Each path below is one point turned by a fixed rotation once a step. After each direction that follows a path, write how fast that rotation turns it, in degrees each step (0 if it stays still).
Each turn is a multiple of 5 degrees from 10 to 175, or 0.
Each row of a path follows its step; steps can be skipped.
Rotation 1:
step 0: [-27   7 -19 -20   7  17 -35   2   5   1 -38 -12 -38 -34  14  -3  24  -2
 -28  -5  -5   3 -17 -20  -4 -21  -3 -10  -4   0  14   3 -22 -21  -5 -17
  -8   8 -11  18  11  -3  21  -7   4 -13   2 -16 -12   4 -13]
step 1: [ -1  -8  17  -6 -13   2   2 -27 -20 -12 -35  24  -1   0  11  -3 -10  32
  13  14   3  14 -16 -17 -20   6   9   8 -10 -30  11 -12   7   9  12  54
   6  -3  16  10  -9  12  -9 -13  -5  -7  -5 -18   2  18 -29]
step 2: [  9  18  22  -1  11 -10  22   1   3   2  -7   0 -11  29 -21   9  -9   1
  -4  -1 -20 -14 -33  14   4  -4   2   2  20 -18 -25   2  -7  -8 -10  11
  10  14   9 -22  20  26 -24 -21  32   5  31   2 -31 -17  20]
step 3: [  4 -22   0 -21   2  18 -28  27  50  -4   2   9 -21 -11  13   7   1 -13
   4   9 -11   9  -6  11  20 -15 -43 -10  18   4   1   8  13 -16 -10  -5
   9  -6 -28  11  -9   0  -6  -5   4  10  -2 -33 -26  13  -3]
step 4: [ 14  10  -4  36  11 -33 -29 -22  -3 -19 -38  20  14 -18  11   8  17  -3
   2 -11   7  24   0  -4  -1   3 -15   7 -10 -11  19   4  34   8  30   8
 -24   2  12   3   1   4  -1 -11 -10  12 -20 -15 -19 -12  -9]
step 5: [ -1   9  23 -26  17 -28 -17   6 -34  14   5 -19  -9  31 -14   8 -13   8
 -17   6 -24  -8 -37  -4  -4  28  -7   7 -22 -10   1 -15  20  10   6  -3
  16   7 -12 -29  11  15  14   9  11  -5 -12   1  -5 -24 -14]
step 6: [ 36 -13  25   5 -17  22  13  33  28 -14  24   5   5  -3  -3  27 -25 -22
  -1   2 -13  29 -18   4 -10   4  -7 -21   2 -11  -6  12 -12   1 -26   7
  15  -9  -8 -14 -18   5  22 -22 -26   0 -10   0  -5 -12  -9]
step 7: [ 11  14 -22  -1   8  -1  -9  14 -16  -9 -15   7  -2 -38  -8  10  25 -10
  -4   7  -1  12   5  -2  28  -2  12  -1  -2 -15   5   1  33 -11 -30 -23
 -10 -10  26   2   6 -27 -22 -10 -36  15   0   2 -26 -21  22]
step 8: [ -2  27 -11 -22   8 -16  -5   3 -12   3  -8  16 -13  12   8 -15  -6  -3
 -21  11 -11 -30 -22 -39  -1  -5 -14  -6   3 -24  42  -4   7  21   0 -18
   6  -1  21  19  -5  -5  34  25   1   4 -12  -8  10   4 -25]
step 9: [ 18 -11  14  -9  -8   4  17  -9 -18  -3 -13  -1  -4 -27  11  -6 -13  -3
 -23 -10 -24  10 -40  -1 -34 -37   8  -1 -11   6  -5  -5 -30   8   2  39
   1  18   6 -23 -11  -8  26 -25 -10  -6  11  10   2  -4   0]
step 10: [  4  -5 -14 -23   4  19  21  -8  -8 -17 -18  -3  -6   5  -4   8 -12  20
  -2  10   7   9 -29   3   4  -2  22  17   9  -7 -15  16  24 -31 -53  -2
   0 -27  -4   2  -4   2 -30  -5  -6 -21  19 -15 -29  12   3]
Speeds:
[ -2   3   4  -6  -3   5   8   1   9  -2  -3 -12   1  -7  11   3   0   1
  -6   2   1   9  -3   5   1   6  -1  -4   6   7  -6   5  -1  -1   2  -3
  -2   7   0  -4  -5  -4   7   2  -2  -4  -1  -7  -3   2  10]	110
[  3  -2  -4   1  -4   9  -1  -3   5  -4   7   4  -6  -5   7   7  -2  11
   0  -2   0  -5   5   4  -5  -9   0 -10 -11  -3  -1   0   3   4   6   5
  -3   0  -8  -2   4  -1   2  -3  -9  -3  -3   4  -7   1   1]	125
[-10  -3  -1 -10   0  -2  -7   3  -9  11   4  -2  -6  -2  -5  -1   0   1
   1   1  -2   2   1   2   2  -1  -1   2  -3   7  -2  -4   9  -4  -3   2
  11   7   1  -2   3 -11  -4  -4   0  -6  -5   0  -6   9   2]	155
[-8  0  1  6 -1  0 -4 -2 12 -4 -8 -4 -4  5 -5  0  6  3 10  4 -1  6 -2  3
  4 -2 -5 -3  1  5  0 -1  6  2  9  7  7  4 -5 -1  1 14 -7  1  6 -3  3  0
 -3  0 -1]	35
[ 2  4 -4 -4 -2 -3 -5  9 13 -6 10  5  4 -8 -7 -4 -6  3  1  5  8 -7  1 -2
  8  2  5  1  1  6 -4  7  2 -5 -1  1  1  2  6  4 -1  0 -1 -4  2  7  7  0
 -6 -5  0]	90
[-10  -1   1  -2  -8  -4  -2   0  -5  -7   1   4   0  -1   0  -4  -2   6
 -13   3   2  -1  -2   2 -10   1   4   1   8  -1  -4  -2   2   7   2   5
  -1  11  -1  -3  -4   1  -4   3   4   4 -11   4   2  -9  -9]	95
Rotation 2:
step 0: [-24   6   1 -20  21 -18  20 -13  -3   1   1  -8 -15  21   8 -13  -2  36
  15 -24   4  -2   4  11  -1 -12 -12  15 -26  11  13  -5 -18  31  -5  38
  -4  -1 -30   5  10 -16 -15   3  12  11 -54   6 -12  25  20]
step 1: [-16   3  -9  50  10 -34   8  14 -23  -5   9   9 -24  14  -1  21 -28  29
  12  -4 -15   2  -4  -4  13   8 -12 -16  -7 -11  10  -5 -49   9 -12  10
  11 -25  19   6   5  16 -26   3 -10 -12 -10  20 -24   6   9]
step 2: [-17   1  10  17   2  15  11 -15 -12   6  18  31 -11 -31 -28   0  11  26
 -21 -13   2 -11  14  -7 -23  11 -24   5 -43   3  -9 -21 -17  23  -7  27
  -5 -26 -10 -12  14 -11 -12   0 -10   7   4  -5 -10  38  28]
step 3: [  3 -18  13   6  21  19  28  -4  22  -7  -8   6  -8   2  27 -17 -21  12
  -5 -12  -6  -8  -9 -11  -8  34 -21 -10   9 -25  -1  -8 -36 -10  -8  28
   6 -15  -6  37  25  -7 -32   1  14 -27  -6  18 -16  21  23]
step 4: [ -1 -27  -1  19  15  -6   3 -16 -26 -12  23  -9 -12  25 -14  -1  -1  15
 -31 -22  17  -3  53 -24   2   9   1 -26   0   5   6   0 -13   1 -17  45
 -33 -18   4  15  -1  -5  -3  12  12  13   0  10 -18  18   7]
step 5: [-30  13   0  10  33  -5   6 -22  -3  30   1  19 -21   7  -9   1  16  35
   3 -27  -7  13 -19   1  -7  16 -15   1  -9 -13 -20  10  -5 -28 -15  27
 -13  -2   4   6  24   8  16  15  41 -14 -17  24 -26  21   1]
step 6: [-13  -8 -13  24  19 -18 -10  20  -5 -12  -1  -2 -13  20 -16 -15  39  16
   1  -6  -5   4  19 -18   8  42  23  -2 -16  -5   6   0 -31   1 -17   7
   5  -6 -28  -4   3 -14 -24  12   1 -16  -2  43  11  32  25]
step 7: [-11  -3  13   4   0 -17  37   6 -11  12  -2 -17 -15  -5 -20  11   4  10
   5 -27   5   7  -2 -15 -23  20 -27 -19 -11  14  36   7   3   3  -5  19
  -8 -12 -27 -17  29  13 -20  10  22   4 -45   2 -21  16  33]
step 8: [  9  19  -6  35  43 -29  -7 -14   0 -31  16 -13 -19  -6  12 -20  -4  31
  11  -3 -17  -3  -5 -13 -12   7 -21  -5 -23 -15  16  13 -30  37  -7  11
  -8   4   1  20  14  28 -13  18   5  -4  -1   9  -6  28   8]
step 9: [-32 -25   2  32  15   4  28  12 -32   3 -12   0 -13  13 -16 -11 -23  23
  13 -11 -16  -7   7   7 -18  -1  -5   0 -33  -3 -18   0 -19   3  25  38
 -19 -16 -10 -15  18 -21 -22   7   3  22   8  -3  -4  26  19]
step 10: [-18  -3   3  20  18  14  23 -10  15 -10   8   7 -13  12 -36  -8  10  38
 -24  -8  -3   5  -8  -3  -7  12 -20   2   7 -23  11  15 -41 -11  -5  -1
   9 -23  21  34  -2   2 -32  -2   2 -16 -26 -21 -16  28  21]
Speeds:
[ -3   6   1  15   0   6  -5   7  -1  -2  -2  -3   0   1   4  -1   2  -9
  -8  -3  -3   2   8   2  -1   0   6  -1   0  -1  -2  -4   8  10  -3  -1
 -10   2   4  -1 -10   1  -8  -6  -2   2  -2   8  -1   5   0]	155
[ -6   3  -6   2   2  -1   3   0   3   4  -2   4   5  -5 -10   2   1  -2
   9   3  -7   6   7 -11   2   5  -2   3  -8  -8 -11  -7   5  -3   6   3
   8   2   4   1   0   1  -3  -3   1   2   4   0   7   3  -5]	100
[  1  -2  -8   1  -3   2  -5  -1   1  -1   6   7  -3  -6   3  -2   5  -2
   0  -1   0   0 -11   1 -10  -3   2   4   0  -9  -4  -2  -1   8  -2   5
  -3   8   0 -12   3  -4   1  11   4  -4   9   1  -3   5  -7]	115
[ -5   3   0   8   4  -2  -5  -1 -13  10   2   0   7  -4   3  -2   1   6
  -1   8   0  -2  -7   1   9  -3   2  -3  -3  -1   0  -9   0  -1   4  -3
  -6   1   0   6   2   7   8   6   1   7   6   1  -5  -2   4]	100
[ -1  -9  -7   5   2  -1   2  -5   0   1 -14  -5   1   9   8   0  -2  -9
   7  -1   2   2  -3   1   6   0   3  -3   2  -3  -3  -4  -7   6   7   3
   4   0  -6   1   0 -10   4   2  -8  -2   2   8   4   0   5]	130
[ -1   9  -3   2   2   3   8 -12   7   6  -5   4   4   3  -3   2   4   0
  -9   0   6   4  -4   3  -3  -2 -12   7   0  -2   3   3   3   7   2  -7
   3   6  -5   5   0  -6   3  -4   6   7  -4   1  -8   2   1]	145
[  0   0   0  -5   0  -7  -2  -2  -3 -10   1  -3  -5   4  10   6  -3   4
  -3   8  -6  -3   2   5   5   7  -5  -2  -3 -10  -1   2   8  -6  -5  -5
   8   5   2  -2  -4  -6  -5   1   3   5   8   3  -4   3   8]	145
Rotation 3:
step 0: [  9  36  26  -3  -1  13  15   1  19 -31  -6 -13  28  18  38  -7  11 -12
  -9 -21  12   0  -1   7 -14  -1  14 -13 -22  25   9   1 -16  -1  17 -18
  -9 -12  14  -5  -7 -20  -2  -3 -26  16  -4  44  11  29 -24]
step 1: [ 18  14  38  -5   5 -15  -6   4 -10  24  -6 -12  -2 -27   9  -9   4   4
 -14 -16 -26   5 -21   6  11  22 -18 -15 -40  22  13   3  17   3  10   3
  29  35  29   5  -5 -21 -25   5   0   9 -10  37  -2   6  15]
step 2: [-21  16  32  -4   3  25 -23  27  -5  12   3  -2  -9  22   3   2  -6  14
  -5   7   8  -6  -9   6   0  -4 -11 -32   3  -4 -18  11 -32   2  13 -34
 -11  15  14 -10  -5 -11   0 -20 -19  21 -23  32 -18  34  38]
step 3: [  5  29   6 -38  18  -9 -32  -4  11  -6  -3 -11  -5   1   3  18  16  40
  -7 -26 -40   4 -10 -14  -1 -22  -9  -5   0  27  -6  23 -29   4  12  -8
 -11  16   0   8 -15  11 -29  20 -20  -7   8  20   9 -14  19]
step 4: [-17  10  20  -5  -3  21  -9 -20  -4 -23 -14  -6   6 -17  17  -6  20   5
 -31 -19  -5 -42   1  22   4 -18 -23 -28  10  23 -16  -2 -14   4  35 -16
  31 -32  19  -9  14  -1 -17  -7 -11  -9  -3  -6   0  14  22]
step 5: [  2  27   4 -11   0  14 -11 -17 -11  13 -36 -25   2  -7  22   6  -8 -11
 -15 -21   5  -5  10  -6  14  -5  -5   9   2  -5  -1   9  11  11  16 -18
 -10  14  12  -5   1  -3 -37  64 -27   1  -7  23   6  39  -9]
step 6: [ -7  23  19   9 -10  -5 -27   1  10  -6 -17  20 -13  20  22  -7  -5   1
 -32 -12 -14   1  12  17   7  13  11   0 -37  19   9  -9 -17   5  10  18
   9 -33  44  13 -27 -11  -7   4 -27  23 -24  12   0  23  12]
step 7: [-16  12  13  28  -2   1  -1   4  22 -13  -4 -24   9 -25 -16  25   4   9
 -20 -16   4  -7 -17  -9   6   2  -5 -18 -30  17   3  18  -1  17  13  -4
  -2  52   6  17 -27  -4 -16   5 -19  22  -5   3  12  41  31]
step 8: [ 11  18  17  -9   7  -4  -7  13  13  -9  17   5 -14   4  21  -7   5 -12
  -3  12  22   1   9  11  -9   4  -4   6  -6  42  -1  20 -54  13  35 -25
  20   9   7  20  11  13  -4  11 -18  -7  -6  42  -1  11  35]
step 9: [ -2  -5  17 -34  14  22   3 -28   3 -19 -32 -11  35   0   4   9 -18  27
  -9 -22 -18  -7 -33   9  -2   0   1 -16 -13  35   1   5  -8   6  30  -8
   5  21   7  -7   4 -20   7   8 -21   6  -1  45   8  -5  -1]
step 10: [-18  11  21 -16  21  -5 -18  13 -32   4   3  -3  -5 -26   9   1  -1  -5
  -5 -14 -13   6 -14  21  27  -4 -24 -16 -11  -6 -28 -12  -9  -9  22  -8
  39  -3  15  14   5  -8 -19  19 -35 -14 -32  17 -32  18  13]
Speeds:
[ -3   8  -1   0  -4   3 -12  10   2   1  -1   1  -3   0  -5   7 -11   0
  -1   2  -1   7  -2  -4   1  12   1  -8   6  -4   0  -5   4  -3 -11   4
   4   1   4   3  -7   5  -3  -5  -1   2   1   0   1   2   5]	80
[  2  -2   2  -4  -5  -7   4  -2  10   6   0  -7   0  13  -6   7   5  -8
  -2   7  -4   8   1   2   2   1   0  -5  -1   5 -11  -6   0  -7   2  -1
  -4  -5   5   4   3  -2  -3   6  -1  -1   8   2   4  -4   0]	135
[  4   3   1   5   0   0   3  -8   2   5  -7   1   2   2  -1  -5 -11   0
   3   1   0   1  -6   2   7   2   1   3   3  -4  -8   5   2   6  -2   1
  -2   0  15  -5   4   2   1   3   4   5  -8   6 -12  -8   0]	90
[ -2  -9   4 -15   6   1  -1   1  -6  -1  -2   3   2  -3  -9   2   1   7
   6   4  -1   2  -8   0  -3  -3 -13   2   6  -1  -4   4   0   1   0  -1
   3 -10   0  -4   0   8   0   1  -8   4   6   3  -2  -1   4]	55
[ -3  -1  -2   5  -3  -4   0  -4  -9   5   6  -7  -4 -10  -6   0  -5  -1
  -5   8   6   1  -1   7   3  -7   0 -13   4  -2  -4   5   8  -1   8  -9
   2   3   0   7   0  -2   3  -1  -1   5   2  -6  -5   6  -3]	130
[  3   2  -3  -7   5  -4   0  -1  -2   5  -8 -10  -6  -4  -7   6  -2   5
   0  -2  -3  -4   0  -8   7   3  -2   3  -7   5   4  11   7  -1  -6   4
   0   9  -5   5   1  -2   0  10   6  -4   5   1   0  -1  -2]	170
Rotation 4:
step 0: [ -5   3   9   7  -9 -33  21  15   3  -5 -22  21  22   4  -1 -11  16   1
   5 -10   5  14  15  -1 -16  -7   6 -12  40  -4  12   5  15  -6  23  18
  20  10  19  -9  10  -8 -19  -3 -53  18 -26  16 -18 -10  21]
step 1: [-15 -12   7  -4 -30 -24  29   1   0   1  -7 -38   0 -13  30 -23  20   8
  11  13  15   0  33  10  36 -23   9  -2  -6   3   7  30  10  19 -16   7
   6  11  13 -15  -1   0  -4 -21 -16  10 -21 -18  -8  -6  16]
step 2: [ 13 -29  -7  19 -19 -10  13  -3  18  -2 -15  -8  -9  24 -14  18   6  36
   0  -6  -4   7   6   5  28 -16  13  -4  27  -6   3  21  30  24 -14  19
  42  -8  -5 -23  13   6 -11 -10  27   1  -7  -2   5   9 -23]
step 3: [ 34   5  13   5 -20   9  12 -27 -11 -17  -8   3 -11  23  -9  25  16   9
   8   0  19  -6  27 -11   9  -9  11   7  27   9  21  -1   8 -14  30  -5
  13 -16 -12 -17  24  30  21 -15   4  28 -17  14 -17 -20  18]
step 4: [ -5  -4 -10  -5 -19  -4  22 -12 -17   3  -4   3  24 -20   2  20  14   3
 -11  12 -13   6  12 -29   0  -2  -2  32  25  -6   5  17  -4   8  40  23
   4  22   3 -28  -8   4 -35 -11 -25  26 -27   3 -17 -19  -3]
step 5: [  3   1 -17   2 -11 -19  -1  19   4 -22 -24  -9   7 -21  17 -11   6   7
 -25  14  31  12  12  27  21 -13  41  -9   7  15  17  27  -5  20  14  21
  22  17 -16 -19   1 -25  -3  -2  -7  23  -3 -17 -20 -18  -4]
step 6: [ 28 -12   3 -27 -23   5  30  -2  11   3 -23 -37 -21  31  -4  16  16  -3
  -8   5   4  31  24  16  33 -12  10  11  12   6  21 -13 -15  30   2  10
  32  -2  13 -10   2   0  -9   5   5  -4  10  -2   4   4 -14]
step 7: [ 12   0  -6  -3   1   0  -1  -6  14 -12  -6  10   7  44  -7  19  16   9
  10   7 -18   2  32  -2 -20 -28  19  -1  40   8  22  -4  10  -2  15  27
  23  -2  16  -1  -1  18 -14   5  10  13  -3   7 -43   6  32]
step 8: [ -6  -9  -3 -13  -9  -8   9 -11 -25 -13 -26  -8   3   0  19 -10  21 -13
   8  30 -15  -2  20 -26  30  -2 -21  20   6  12   8  37  18  -5  20  22
  -2  13  11  -5  -7  14   2  -8   7  33  11  -9 -32 -28  20]
step 9: [  3 -11 -15  17 -16 -19  -9  12 -17  -5 -27   7   1   5  -1 -11 -11 -11
 -16   8 -11  25   2   5  26 -14   6 -11  23  -7   7   8  36  37  16  13
  20  25  10 -14   5 -14 -15  15   6  44  -7  -7  11 -15 -30]
step 10: [ 39   5  22  -1 -21  -7  -4 -20  17 -12  -8  -5   6  22 -11   1   3 -13
  -2 -10  17  13  40  21  37 -32  30   8  -8  15  15  -2  -7  26   7 -17
  -1   6  16  -3   5  -4   5   1   4  39  -9  14   3  -2   8]
Speeds:
[ -5  -2   0  -2  -4   1  -9  -1   6 -12  -3 -11  -2  -3   6   5   0  -2
  -3   2   1   3 -11  11   9  -1  -2  -6  -1  -5   0  -7   2  -2  -4  -1
   3  -2   2  -3  -4  -2  -2  -4   8   7  -5   2   4   4  -7]	95
[  3  -5   2   4   9   6  -6   4  -1   5  -2  12  -2   0   7   6  -4  -2
  -6   0  -3   5  -6   4  -3  -1   0  -6   6   1   0   6   5   8  -1   0
   8  -6  -4   2  -4   8  -7   0 -10   1  -5  -5   0   7   3]	160
[ -7   2   1  -6   8 -10   3   0 -13   5  -1  -4   3  -2   1  -4   2   1
   2  -3   5  -4  -5  -3  -2   0  -1  -3  -9  -4   8   9  -2   3   0   8
  -1  -6  -4  -1  -4  -2  -6   1   9   7  -6  -5  -5   6   0]	100
[ -1   1  -4   0   2  -2  -8   1   7   5  -1   6   3  -2  -5  -7   3   3
   2   0   2  -6 -10   5  -8  -5  12  -9   8  12   4   1   3  -4   3   1
   1   0   1  -1   6  -8   4  -2   6   5  -1   5   0  -2   6]	155
